Here are some points, each followed by its number:
[-24 -22 -10  53 -48 -22 -12 -21  -5 -14 -22  10  19  56  -9  17 -19  47
 -34 -24 -13 -12  20 -41 -23  31 -31 -17 -17 -27 -23 -29 -11 -17  -2 -13
 -29 -15 -14 -27  37  16 -42 -15 -14 -26 -10  24] 0
[  9 -30  12 -23  -8  -9  15 -11   0  19   8  -8 -15 -19 -17 -11 -21 -13
 -18  15  27 -31 -13 -29 -18 -22  13 -22   3 -20 -10  14   8 -15 -14  12
   6  -7  10   3  -5 -10   3 -10 -16 -10  -7  -9] 1
[ -6 -28  -1 -30  26  34   5  82   0  -2   0  -7 -17 -18  -4 -12 -11 -29
  -7 -11  -7 -26 -18 -20 -17 -19 -16  -8  11  28  -5 -15  -5   5 -11  -5
 -20  -3  -1  14  -4 -17  61   2  -4   5  -4  -5] 2
[-21 -32 -16 -14 -22  -9  -6 -18   4 -10  -3  -8  -8  -7  -5  -2 -26 -17
 111  -8 -19  -5  -9  -7 -10  11   9  82 -14 -26 -15 -19 -17  12   0 -23
 -12   2 -14 -13  -2  -6 -17 -10  -7 -25  -7  -5] 3
[-13 -21  -9 -22 -36  -2 -10  17  -8  -4 -21  -5 -11 -15   7  -7 -24 -32
 -39 -19 -17 -32 -22 -46 -17  -2 -40 -26  14  -2 -13 -34 -12 -13 -12 -14
 -26 -15 -10  -4  -7 -14 -16   5  -4  21  -8 -13] 4
[-14 -22  -2   5  -5 -11  -4 -10  13   9  -3  -1  -7 -14  -6   4 -18 -14
 127   8 -18  11 -10 -15  -9   0  19  22  -9 -12   1  16 -14  30   8 -13
   3  -1  -5  -3  -2   6 -11  -8 -15 -23  -4  -2] 5
[  0  13 -12  48 -15  -2  -3  -5   1  -9   7   7   0   3  20  12  -4  13
 -30  -1  -3  13   2  23  12  57   1 -16  -3  -7  -2   0  -1  -4  18  -3
   6   5  -7  -6   1  17 -14   9  17  -2   0   1] 6
[  0  80   1  14 -35   8  -5 -12 -12  -7  -8  20   9   6   3   3 127   2
 -34 -13   5 -24  -3  -8  -6 -11 -41 -18   8  10  -9 -25  15 -16  -9  13
 -30   0   8 -10   0   9 -18 -11  17  -2  54  10] 7
[ -3 -31 -10 -20   7  -9  10  -8   3  -4  16 -10 -11 -13  -7  -9 -16 -12
  41  15  -5  -8  -9  51   2 -11 127  45 -10 -16   0  11  -5   4  -3  -5
  -5  16  -5  -7  -2 -11  28  -9  -5 -20  -7  -8] 8
[ -9 127   4 108 -41  -9 -10 -13 -11  -3 -12  39  17  11   4  35  57  16
 -27 -15  -8 -16  16 -27 -14   5 -37 -18   0 -15 -12 -24 -11 -19  -6 -14
 -37  -9  -4  -9   1  68 -29 -10   0 -14  33  34] 9
[ 19 -23  -8 -22 116  24  24  69   2  -1  30  -4 -10 -17  -6 -11  -9 -19
  -9  -5  26 -26 -22  20  -4 -20  24   7   0  48  10 -12 -12   8 -15  -9
 -15  10  10  15  -7 -13 127   4   2  26  -2  -9] 10
[-15  -3  10  35 -25 -12  -9 -18  -1  -5 -11  12  83  81  94  29 -12  10
 -11 -15 -20  10   8 -30 -10 100 -34  -5 -12 -29 -19 -24  39   1   7  25
  12  -8 -16 -15   7  18 -22  -4   2 -22  -9  21] 11
[ 60 -20   5 -19 115  14  37   0  -1   9  25  -5  -7 -12  -7  -7  -4 -16
 -16  12  85 -28 -14  -8  -5 -16  13 -10   4  11  -4  11   1  -8 -13   4
  12   4  11  13  -2 -12  87   7  -3  12  -1  -9] 12
[-15 -19  -6   5 -20 -16  -8 -12   8  -5  -7  -3  -4  -5   0   7 -12 -12
 127  -9 -18 115 -10 -14  -2   5 -13  11 -12 -14   9 -14 -11  46  45 -14
 -13  -1 -13  -8  -2   9 -23  -9  -5 -20  -5   1] 13
Which point above is nearest to each new point by angle? Its number follows each.
[-14   5 -14   7 -44 -22  -8 -19  -8 -10 -14   7   7  25 -15   2   4 127
 -38 -12 -11  10 127 -25 -13  -8 -36 -23 -19 -27 -18 -21   0 -24   5   2
 -35  -7  -8 -18  23   6 -30 -15 -12 -27   3  33] 0
[ -9  -6  -9   1 -39 -21 -14 -19 -11  -8 -15   6  22  20 -11   8  -3 127
 -40 -20 -19   4 127 -35 -10   2 -31 -23 -16 -28 -22 -26  -5 -13  10  -6
 -33 -13 -14 -22  36  17 -25 -15  -8 -33  -1  37] 0
[  3  17  -4   1   9  20   2  10   3   0   0   3  -7 -13   4   9   0 -17
 -17  -5   6  -3 -18  -2  44   4 -21 -13   0  73  67  -9 -20   4   0 -15
  -9   7  -3   6  -6   6   2   9  17  65   1  -1] 10
[-14 -40  14  -7  12 -18  -1 -16   6   6  -5  -7  -7 -12  -6   0 -31 -11
 -11   1 -12  -1 -12 -28  -1   1 -19  -9 -11 -26 -15   4  -2  -9   0  -3
 127 -10 -10   9  -3  -1 -14  28 -10 -20 -13  -5] 1
[ 20 -11 -21  -7  12  10  -3   7   5  12  -6  -2 -22 -20 -15   0 -11 -25
 -12  28  12  13 -18  98  40 -16 -19 -20   6  11  13  52 -34  -1   8 -22
  -3  14  12  19  -5   0  -9  12  -4  27  -4  -4] 10
[ -2  -9  29  12  -7 -10  -1 -13  10  10   5   2   4  -2  47  10  -6   3
  15  51  -2 127   0   0  26  24  -5   0   8 -17  -5  68  47   2  85  43
 127   3  -5   4   1  16 -14  17   0 -10  -2   3] 13
[ -4  57 -18   0 -32  15  -7  -4 -11 -11  -7   0  17  19  18   1  30 -12
 -35 -26 -13 -17 -11  -3  13   2 -25 -13 -17  24  -5 -38 -20  -4  -6 -17
 -34   2 -11 -17  -2   3 -10  -2  59  -8  12   0] 7
[  6  -2 -12 -14  -4  15  13  -6  -3  -9  44  -3   3   7   6  -2  24  -3
 -18  -3   9 -12  -5 127   7  -4  32  10  -5  14   8  -8  21   2  -6  13
 -19  24   0 -12   1  -4   7  -5  22  -1   8  -1] 8
[ -6 -23  15 -13 -37 -17  -1 -12   0  -3   7  -3  10   5  18  -4 -15  35
 -12  19  -9  -2  12 -27 -11  38  24  -8   1 -24 -16  18  47  -8   5  94
  11  -5  -9 -13   9  -5 -20 -12  -7 -25  -7   1] 11
[ -8 -14 127 -14 -23  -9   1 -10  -2   5  -8   5  22  24  19  -3  -2  -2
 -18  -9 -10 -16  -4 -33 -18   2 -34 -18   2 -22 -11 -16 127 -17  -8  45
   9 -14  -8  -3   0  -3 -19  -3  -8 -19   2   5] 11
[ -2 -24 -12 -24  46  -4   6  -6   2 -10  72  -6 -11 -23 -13 -10 -10 -13
 -11  -4  -3 -10 -13  24  14 -14 127  24 -12 -11   6  -7   0  -2  -2  -3
  -7  16  -5  -4  -4  -8  19  -4  -1 -24  -7 -10] 8
[-13 -29  -7   1  45 -12  -2  -2  36  10   3  -7 -16 -19 -10   5 -28 -18
 127  22 -12  29 -17 -14   5   6  51  27  -3 -21   3  22 -18  23  16 -19
 127  -1 -10  18  -6   2  -7  19 -12 -17 -13  -8] 5
[-25 -34 -24 -18 -24 -14  -9 -10   1 -12   8  -9  -9 -16 -18  -6 -22 -19
  26 -17 -18  13 -13  -7  -2 -10  23 127 -16 -22  -7 -34 -26   9   7 -17
 -19   3 -15 -14  -4  -7 -12 -13  -4 -22  -9  -6] 3
[-17  11 -17 127 -39 -14 -11 -18  -4 -10 -17  30  -4  -5 -10  50  -6   7
 -23 -19 -18  20   2 -32   4   7 -40 -18 -18 -23 -10 -31 -27 -11  17 -34
 -19 -10 -11 -10   3  68 -35  -2  -4 -26  -2  27] 9
[ -4 -28 -14 -15  -3  -1   7  -4   5  -6  27  -4   3   6   8  -4 -15 -12
  13  -6  -6 -22 -10  47  -6   0 127 108  -7  -6  -3 -13  -2  29 -14  -5
  -6  12  -7  -6  -1 -11  63  -5   9 -17  -7  -7] 8
[  0 -28   0 -24  23   7  19  15   1  -5  30  -9  -7 -12  -4  -7 -12 -24
   3  -7   2 -27 -16  -2 -12 -14  52  24  -2   4   1 -13   8   2  -6   5
 -10   3  -1   3  -3 -12 127   1  -1  -6  -5  -8] 10
[  7  22  -3  -2   2  11   2   6  -2  -7   4   3   3  -1  24   2  38 -13
 -24  -4  11 -27  -9   3  12   5 -10 -16  13  23  -5  -9   2  -9 -11   9
  -4   4   0   0  -2   2  15  16  39  21   7  -5] 7
[ -8  -6   9 -10 -28 -11  -3  -8   0  -1  -8   4   5  11  26  -2  -3  -9
  -6  22 -11 -14  -1 -34 -15  22 -17 -17  25 -24 -15  41  31 -10  -8  39
   7  -9  -3 -10   1  -3 -11  -6  -3 -13  -1  -3] 11
[  8  48  -6   3 -41  -6   0 -21 -10  -5  -6  19  12  19  13   3  36  56
 -35   4  24 -17  30   5  -5   6 -24 -21  19 -16 -15  10  32 -17  -5  35
 -23   3   6  -5  11   7 -15 -12   4  -5  34   9] 7
[ -4 127 -13  74 -39   9  -8 -18 -14  -5 -16   7   1   0   1  21  71   8
 -30 -16  -4 -17   4 -13  -5  -4 -36 -19   4   7  -9 -22 -10 -15 -11 -14
 -33  -2  -2 -14   1  19 -21 -13  21  -2  54  14] 9
[ -9 -31 -15 -11  37  -3   0  -4   6  -7  28  -9 -18 -19 -17  -1 -15 -14
   5  -8  -9  23 -15  30  30 -12  40  64 -19 -11  36 -15 -14  13  32 -21
  -7  19 -10   3  -4  -3  14   3   1 -25  -5  -6] 8
[-16   2   6  -9 -25  -2 -10  -5  -2   0 -13   6   8   9  75  -2  -4 -17
 -17 -12 -15 -20 -13 -36 -11  55 -32 -21  16  -5 -12 -17  29  -3  -9  21
 -15 -13  -8  -4  -5  -5 -17   0   0   6  -1  -2] 11
